The rows below come in pairs that one turn or mirror swaps. Which row does each named row swap with?
The rows were stretched afterwards, more along some directions than others.
fodes: [-1.90 -3.34 -0.80 -0.83  2.33 -3.37 -1.27 -0.25 -1.22  1.42  0.62  1.94
  0.33  2.55 -0.12 -0.97 -2.34]
salu: [ 3.24  1.32  0.21 -0.86 -1.13  0.37 -2.05 -1.15 -0.81 -1.71  0.16  2.45
  0.13 -2.97  2.74  1.30  0.18]
vubar: [-1.09  0.17 -1.78 -0.77  2.69 -1.42 -0.90 -0.03 -1.83 -1.29  2.42  1.36
 -3.08  0.32  1.62 -0.79  0.38]
peta: [ 0.00  3.41  0.48 -1.58  1.93 -1.10  1.31  1.26  0.43  1.11 -0.91  0.29
 -0.46 -0.19 -0.29 -1.26  2.03]
Zole: [-3.33  0.54 -1.76 -2.24  3.94  0.75 -2.01  0.26 -1.61  0.05 -0.58 -0.39
 -1.39  2.14  2.83 -0.21 -0.79]
fet: [-2.71 -1.62 -0.89 -1.58  3.39 -2.01  1.36  0.85  1.10  3.80  3.77 -1.91
 -2.50  0.49 -1.95  0.78 -0.15]
fer: [-0.04  3.03  0.16 -0.56  2.24 -0.99  1.17  1.34  0.60  1.78 -1.30 -0.33
  0.80  0.48 -1.30 -1.03  1.81]
devop: [ 0.15 -1.39 -0.24  0.31  0.16  1.17 -4.12  0.29  1.02 -0.83 -0.01  0.54
 -0.11  1.42 -1.61  0.25  1.99]
gadop: [-1.85  1.24 -0.88 -0.10  1.31  0.33  2.47 -1.49  0.75  1.36  3.55 -0.33
 -1.86  0.08 -1.80  3.33 -0.03]
Zarem: [-2.11 -0.08  1.49 -0.55  0.49 -2.61  1.95 -0.63  0.98  1.69  0.57  0.48
 -0.76  1.44  0.35  1.37 -1.61]
Bik: [-0.94 -1.22  0.17  0.88  0.88  0.60  0.68  0.52  0.55 -0.12 -0.34 -1.41
 -2.32  0.18 -1.86  0.14 -0.45]
Gebo: [ 2.37  3.11  1.42 -2.42  1.08  0.42 -0.13  0.82  0.34 -1.18 -2.06  3.04
 -0.72 -0.93  0.11 -1.87  0.81]
liko: [-1.04 -0.91  2.15  1.14 -0.40 -2.55  2.16 -0.75  1.39  0.53  1.77  0.34
 -1.26  0.35 -0.42  0.45 -1.50]
Tid: [-2.52  0.00  0.31 -1.12  0.27 -0.55 -2.70 -2.64 -1.54 -0.71  1.11  0.34
  2.66 -0.72  3.74  0.36 -3.09]
Dodu: [-1.49 -4.19 -0.76  0.91  1.56  0.52 -0.05  2.99  0.02  0.58  2.14  1.03
 -1.08  3.92 -0.37 -2.35 -1.45]
zok: [ 0.67 -2.04  1.09  0.99 -0.49  0.55  1.48  0.73 -1.07 -0.43 -0.45  0.09
 -0.02  1.81 -1.94 -2.06 -0.64]
Gokun: [-3.09 -1.54 -4.61 -2.50  1.89 -0.42  1.24 -1.42 -1.64  2.60  3.26 -1.52
  0.04 -0.30  0.75  3.14 -0.74]
dini: [ 1.95 -5.41  0.13  3.58 -0.58 -0.41 -2.30  2.46  0.60  0.05 -1.71  0.05
  1.14  1.76 -2.94  1.54  2.18]
rezel: [-0.68 -4.57  1.41 -1.96  1.22 -2.03 -1.53 -0.98  0.01 -1.30  0.79  2.44
 -0.24  0.48  1.94 -1.88 -3.71]
furu: [ 3.11  0.67  0.66 -0.07 -1.27  0.56 -2.74 -0.71 -1.80 -1.49 -0.46  1.98
  1.64 -3.57  1.87  0.93  0.50]
dufa: [ 0.36 -1.11  1.85  1.02 -1.10 -2.80  2.03  0.75  1.53  0.77  1.36  1.59
 -1.16  1.12 -0.20 -0.90 -1.31]
rul: [-0.46 -1.35  0.76  0.78 -0.66 -2.76  2.61 -0.14  1.54  2.13  1.33 -0.71
 -1.38  0.69 -1.55  1.56 -0.42]
vapo: [ 2.51  0.59  2.60  1.14  0.28  2.08 -3.06 -1.28 -0.17 -2.74 -0.47  1.82
  1.37 -0.92  0.23  0.98  1.04]
sadi: [ 2.02 -3.02  1.12  0.45 -1.65 -0.51  2.32  1.33  2.25 -2.59  0.50  2.09
  0.26  0.87 -0.18 -0.56 -0.77]
Bebo: [-0.08  3.51 -1.16 -0.63  1.28 -0.19  1.86  0.28  1.38  1.27 -0.30  0.32
  0.19 -0.91 -0.99 -0.33  2.14]
Mede: [ 1.41 -3.35  2.43  0.50  1.79 -0.05 -2.15 -0.20  2.89 -0.15 -0.60  1.77
  1.04 -0.17 -2.00  0.89 -1.19]
pidup: [ 4.47 -0.06 -0.94 -0.53 -0.99 -0.84 -1.35 -1.00 -1.45 -2.88  0.36  2.48
 -0.19 -2.49  0.51  0.15  1.27]
Ruton: [-0.08 -1.86 -1.38 -0.43 -0.24  0.22  1.94  2.26 -0.13  1.75  1.37  0.88
 -1.56  2.15  0.04 -2.19 -0.71]
nul: [ 5.13 -0.78  1.10 -0.25 -0.96  0.55 -2.51 -0.57 -0.60 -3.79 -2.15  3.45
  1.33 -1.70  0.98  0.15  1.06]
Zoki: [ 1.56  3.96 -0.64 -1.29  1.54 -1.16  1.95  2.08  0.24  1.01 -0.65  1.00
 -0.18  0.15  0.25 -1.08  1.63]
rurud: [ 2.75 -0.33  0.34 -0.47 -0.33 -0.49 -3.01 -0.90 -1.93 -2.66 -0.13  2.18
  0.95 -2.82  2.04  1.07 -0.75]
gira: [-4.36 -0.10 -2.56  0.61  1.53  0.06  0.54 -3.24  0.15  2.47  2.70 -1.69
  1.56  0.60 -1.17  2.52 -0.72]
Dapi: [-0.90 -2.54 -0.58  0.84 -0.22  0.84  0.72  1.78 -0.81  1.07  1.95  0.57
 -0.98  1.87  0.60 -0.67 -0.99]
Tor: [-3.34 -2.71 -0.05 -0.38  2.28  1.71 -2.01  1.39  1.39  0.84  1.62 -0.43
  2.42  2.01  1.16  2.01 -2.58]
gis: [-0.22 -2.02  0.59 -0.09 -0.66  0.43 -1.08  1.29 -0.70 -1.66  0.96 -1.45
  0.57 -2.17  0.73 -0.42 -1.09]
Sukit: [ 0.96  1.67 -1.51 -0.58  0.74  1.23  0.81  2.50  0.42 -0.34 -3.39 -0.29
  2.13  1.91 -0.60  0.47  2.03]
Lapeg: [-3.07 -1.04 -1.99  1.01 -0.88  1.23 -3.10 -2.87 -1.10  0.26  2.43 -1.58
  0.35 -2.67  0.41  1.52  1.42]
Bopoz: [-1.19 -0.84 -0.17  0.08 -1.07 -3.13  2.12 -1.36  0.38  0.87  1.06  0.55
 -0.51 -0.39  0.72  0.86 -0.95]
Mogun: [-1.07  2.58 -2.51 -1.35  2.25 -1.11  2.20  1.42  0.07  2.16 -0.16 -0.21
 -0.08  0.91  0.16 -0.33  2.12]
Pap: [-0.44 -0.52 -0.78  1.64 -0.22 -0.71  0.27 -1.71 -0.49  0.31  3.38 -2.54
 -1.05 -2.35 -2.20 -0.16  2.26]
kefim: [ 1.64 -1.37 -3.57 -0.18 -0.11  0.40  2.94  0.66 -0.17 -2.58 -0.47  2.76
  0.72 -0.96 -0.19  0.67 -0.07]
bukib: [ 0.66 -1.30 -3.82 -3.69  1.42 -0.35  3.10  0.73  0.17 -1.13  2.65  1.72
 -2.18  1.56 -0.11  0.54 -1.14]
Veso: [ 0.79 -1.79  3.04 -0.49  0.66 -1.30  0.09  1.34  1.10  1.08 -0.14  1.38
 -2.54  2.79 -0.73  0.89 -1.08]
tifuz: [-4.52  1.39 -0.07 -0.23  1.05 -0.75 -2.18 -3.56  0.29  1.89  1.34 -1.35
 -0.13 -2.32 -0.05  2.76 -0.95]
puvi: [-1.13 -2.51 -2.72  0.48  0.77  0.46  1.23  1.38  0.02  0.77  2.01  1.20
 -1.21  3.99 -0.98 -1.38 -0.29]
les: [ 1.21  0.00  2.27  2.02 -0.57 -0.36 -1.96 -0.52  0.67  1.60  0.12 -1.08
  0.56 -1.71 -4.81  0.10  2.98]
nur: [ 0.10 -2.55 -1.53  0.25  0.33  1.12  1.94  1.99 -0.47 -0.65 -0.74  1.47
 -1.20  3.96 -0.32 -1.85 -0.38]
Pok: [-2.52 -0.70 -1.26 -1.38  2.25  0.15  0.61  1.88 -1.16  0.29  3.37 -1.18
 -1.22  2.00  2.27 -2.94 -0.85]

Zoki is swapped with dufa
Zarem is swapped with peta
pidup is swapped with puvi
nur is swapped with nul
furu is swapped with Dapi
salu is swapped with Ruton
Veso is swapped with Gebo
Gokun is swapped with Lapeg

